The rows below come in pairs that one turn or mirror swaps. Which row does each named row swap with?
k567: [ -8  -1   7 -16  -9  -4   8   8  12  12  10  -3  -9 -17   4   8  -7  23
   7  -9  21  -8  -1   2  -3   6  23   1]
k164: [  4 -10 -19 -11   9  -2  -3  10   1  -6  -6  12   3  -5   7   9  -1  10
  -1  11   6  -4   0  24   1  14  11  -7]
k937: [ -2  -6  -5 -30  -2   3 -19   0   4   1  -3  -6   9  -2   7 -10   8  15
  -1  -3  13 -18  14  -4  -7  12   8  -9]
k505: [ -4 -13  -7 -12 -12   1   2   1   9  -3 -26 -20  -5  -4  19  12  -5   5
 -11 -18  -4  -2  -4  -3  -8   4   3   9]
k537: [  3   6   5 -20   7   4  -6  -1   4   5   4   4   0  -5   1  -9   9  20
   6 -12  17 -12  13  -1  -8   5  22  -8]
k540: [  6   3  -8 -17   8  -2   6  -6  -3   5  -8   5 -26  -8  17  31  -1   9
  -9   0  11   4   5  17  -3  14  16   0]
k951: [  0   1   8 -23  -8   6   2  -7  17   9 -10  -7  -1  10  22  17   2  15
  -3 -17   9  -9  -5  -3   5   0  -5  -7]
k101: [ 17   4  15  -6  -3  -9   7   7  -1   1 -10  -1   9 -19  20   7  11   7
  -2  -1   9   9   2   7   9  27  -3   0]
k935: [  9  -5  -3  -3   7 -12  20  -3   9  -1 -20 -17  -5  -6  20  23   2   3
   2  -4   2   6  -2   7  -2  16  -2   3]
k886: [ 14  -6  10 -13   0 -13 -11  -3  -6   0   6   6  -4 -21  -3   3   5  19
   2 -11  20  -5   8  -8  -7   4   5   3]
k560: [ -8  -1   1 -21  -2  -4  -1  18  -8  11 -11 -22 -15 -18  20  -8   1  10
   1  -3   9  -9  -4  16 -16   3   6   5]
k775: [  5  -3  10 -17   1   8   3   2   5  12   7  13  -1 -12  11 -14   4  22
   1  -6  21  -9   6  -1  -3   9  13 -12]
k718: [  7  -3  17 -10  -7   7   9   7  11  -7   2  -2  -1 -18  20  -5   6  17
   0 -13   8 -14   1   1   1  -1  15 -18]
k521: [ -4  -9 -17  -7   2 -13  -3  -2   1  17 -14  -6 -17 -16  22  15   0   4
  -9   3   3  -2 -16   1 -10  13   3  -7]
k607: [  6  -6  -1 -13   9  -2   0  15   4   2 -11  -1  -2 -13   9  27  -1  14
  -7  -1  18 -12   8  21 -26  12  13   1]
k151: [ -7   3  -1 -15   6   1   1   3  18  19  -7   6  -4 -21  28  15   6  19
   2 -11  16 -12   6  -8  -5   2  18   2]
k30: [ -3 -10   2 -14 -15   1  -1  -1   2   3 -24 -12  -9  10  11  10  -5  18
 -17 -17  13   6  -9  -7  -1   2   9   1]
k948: [ -1   4  24 -13  -9  -5  -1 -10  -1   7   2  -2 -24  -7   8   8   0   8
  10   0  14   6  -3  11 -10  10   5  -7]
k95: [  3  -6  -5 -16   0  -1  -2   8   4  -3   4  -9  -3  -8  20  20  -3   8
  -6  -7   3  -4   3 -29  11   7  10   7]
k190: [  1   4   2 -18   2 -10   7  -9  -3   2  -9  -9 -15 -12  24  20 -17   9
 -10   9  11   8   9  12  13  19  -1   6]
k4: [  4  -3   0 -11  -4   0  -6   6   0  -8 -12  16   0 -13  17   7   1  16
  -9   2  12  -7   5  37  -6   8   6   5]
k742: [  0  -9   5 -26   4   2 -10   7   5  -2  12  -6   2  -8   3 -16   4   7
  -9 -16  12  -4  10  -1   1  14  14  -8]
k430: [ -5 -11  -5 -29  13   4  -5  -3   7   6  -8   3  12 -11   5  -2   8  -5
 -11   8  11 -18   7   0   0  11  11   6]
k52: [ 10  -3   5 -14  -3   2   5  18   4   6 -20   3 -16  -8  14   1   0  11
   5   8   7  -1  -3  18 -14  12   6  22]
k23: [ -4  -1   9 -12  -2  -7   3   5   4   5 -11   3  -1 -10  26  16  -8  30
  -9  -6   6   6   5  26  -3  16   1  20]
k582: [ -4  -7   9 -13  33  -4  -2  -2  -4   9 -20  -6 -13 -10  10  15  -8   3
 -11 -10   9   2   2   2   9   6   8   2]
k761: [ -3  -1  -2 -11  20   0  -3  -2  26   5  -5  -1   7 -11  18   3  15   1
  -1  -5  -4 -10  13   7   1  17   7  -5]
k641: [  2  -1   3 -19   6  -2  -2   0  13  17   2  14  -6 -14  17   4   8  17
 -14 -16  23   2   7 -14 -11  19   8  -1]
k950: [  5  -1 -14 -18  26  -1  -1  -7   2   6  -4  -7  -7   3  24  17   3   9
 -11  -6  15  -2   4  15  12   3   9   8]
k481: [  0  -3   4 -13   8  -3   1  16  -2   7  -9 -14  -8 -12  19 -23  -4   5
   0   7   4  -4  -2  19  -5  20   6  -3]
k207: [ -6  -7   5 -16   0  -4  -3  10  11  -8 -15  -8   4  -4  11  -6   0   2
  -3  -7   1   1   3  35  -9  14   5   3]
k642: [ -8   1  15 -13  -5   3   3  -2   4  10  -7  -2  -5   1  22  20   1  28
   5  -3  11  -1  11 -14  -7  -5  13  -6]
k835: [ -8   2   4 -15  -2  -1   0 -10   2   0 -13  -6  -3  -2  33   9   5  12
  -7  -2  19  -5   6 -25 -14  13   6  -1]
k888: [  6 -12  17 -16  12  -5   2   0  -4  10  -7 -12 -14 -16  10  20   2   9
 -17  -3   1   0  -1 -21   0   6   5   1]
k36: [ 19  -3  12   1  -5  -7   7  -5 -13 -11 -17  -3  -5  -1  19  13  -4  17
  -5   3   8   7   2  10   2  20   1   6]
k45: [  3 -14  -1 -24   6  15  -5   5  -6  10 -16  -1   2  -4  28  -2  -1  -7
 -23  -2   7 -11   1   0  -5   6  16  -1]
k3: [  1 -12   1  -9  21  -1  -2  -2   2  10  -5 -21  -3 -12   2  13   0   1
  -7  -6   9   6   6  -9  18  16   6   2]
k562: [  1   0  -4 -29   7   1  -9   6  -8  -9 -14   0 -18  -3  15   8   1  20
  -3   8  13  -2  23   3 -17   2  16   8]
k715: [ -7  -1   2 -15   7  -2  -5 -11   4   5 -14  -8 -10  -9   8 -20   1   6
  -8   1   8  -8   6 -11  20  13   9  -4]
k465: [  6 -12 -10 -15 -18  -3  -1   2  10   0   8 -14   2  -1  23   4   5  19
 -10 -13  -3  -3  10  15  10  16   7  -2]
k454: [ -1  -2   8 -17  -6  -7   2 -19   0   3 -20  -8  13 -13   5   2  -5  12
  -1  -7  15   6   1  15  19   7   9  -6]
k721: [ -5  -9  -4  -5   2  -2  10   0  -5  19   3 -12 -20  -2  15  12 -11  18
  -1  -1   8   1  -2 -10  -2   1  19   8]
k463: [  4  -3  -1   4   3 -15   5  -1  -4  -1 -19 -19 -16   1  16  17 -11  10
  -5  -3   1  10  -6   9  -4  10   2   9]
k743: [ -1   4  13 -22 -13   8 -15   9  16   0 -11   8   5  -7  11  -3  10  15
 -16  -6  12  -9   6  12   7   5  -1  -4]
k103: [ -4  -1 -17 -19 -13   2  -3   8   1 -10  -3   0   5 -13  19  -5  -2  10
   8 -15   8   1   6  21   2   2   3  -2]
k992: [  3   0   8 -14  -2  -3   0  -4   9   2  -3 -15 -10 -13  17  -8   1  -1
  -6   3   6  -7   3  39   1  11   6   2]
k341: [ 13  -7   6 -14 -19   1  -1  -6   3   5  -8 -22   7 -12  22  -4  -8   6
   0 -14  15  -4   2  24   3   9   8  -1]
k812: [  5   1   6 -12   3  -2  -2   1   6  -2 -30  -7 -13 -13   6  39   3  11
  -5  -8  12  -4   9   0  -6  10   5  -2]
k524: [  5  -3  -1  -3  11  -2  -3 -11 -10   5 -12 -14  -8  -9   7   1 -10  -3
  -5   1   2 -11   8 -13 -19   7  14   0]
k296: [  0  -3   7 -17   8  -4  -2   9   2  -1 -14  -9 -17  -7   8  13   3  10
  -8  -9  10  -6   7 -32   6  10   7  -1]
k981: [  2   0   1 -12   4  -7   3   3   1   0 -12  17 -14  -9  21  -3  -2   1
  -1   0   9  -4   7 -26   2   5   9   3]
k986: [ 11  -7  -4 -12  -6  -3   7  -3   4  15  -2  -2  -1  -9  14  32  -2  29
 -14   2  11   0   1  21  -2  16   6   3]
k880: [  2   9   3 -25   1  -5 -16   1   1   2  -3 -15   0 -18 -15   6   5  15
 -11   5  17  -2   0   2  -8  10   4  -4]
k799: [  5  -2  10 -17  12  18   8   4   5  -3   9   0   7 -10   6  -2  16   3
 -10   3   8  -6   4  10  -5  14   1  -9]
k769: [  6   0 -12 -17  -4  -9   5   6  -3   0  -4  12   8 -14  25  -8  -1  11
 -11  -1  -5  -1   3 -13  -6   9   7  12]
k655: [  3  -4  -8 -13  16  -3  -1  -6  -6  13  -1   3  -1  -7  19 -17   3  17
  -8 -11   9  -5   2  26  -3  15   7  -2]
k706: [ -3  -6   7 -12 -20  -6   2   5  -5  -3 -25 -18 -16 -10   3  12  -1   3
   0   5  13  -4  10   2  14  13   9   6]
k154: [  5   2   9 -14   3  -1  -2   3   6   1 -17 -24  -2 -22  14  15   2  34
 -12   5   8  -3   7 -11  11   6  10  -2]
k729: [  0   1   3 -21 -10 -12 -18   2   2 -17  -6  -5   5 -18  -2  -6   8  12
 -16  -3  11  -9   4   1  -3  11   4  -7]
k996: [  1  -3 -10  -9  -3 -12  -3   2   1   3 -32 -15 -11  -7  17  17  -5  16
   3  -5   7  16  -6  -2  -2   9  11  11]
k284: [  3  -3   6 -16  -9  -2  -2  12   0   2  -5   5 -11  -2  12   9   2   5
  -5   1   6  -7   6  40  -7   6   7   2]
k942: [  6  -9   2  -5  -7  -2 -15  -6  -8  -5 -26 -16  -3  -1  23   0  -3   4
 -20   0   0  -8   4  15  -2  13  -3  -4]

k463 pairs with k296
k3 pairs with k505
k36 pairs with k981
k948 pairs with k562
k430 pairs with k341
k45 pairs with k454
k886 pairs with k52
k524 pairs with k706
k284 pairs with k537
k888 pairs with k996
k880 pairs with k560

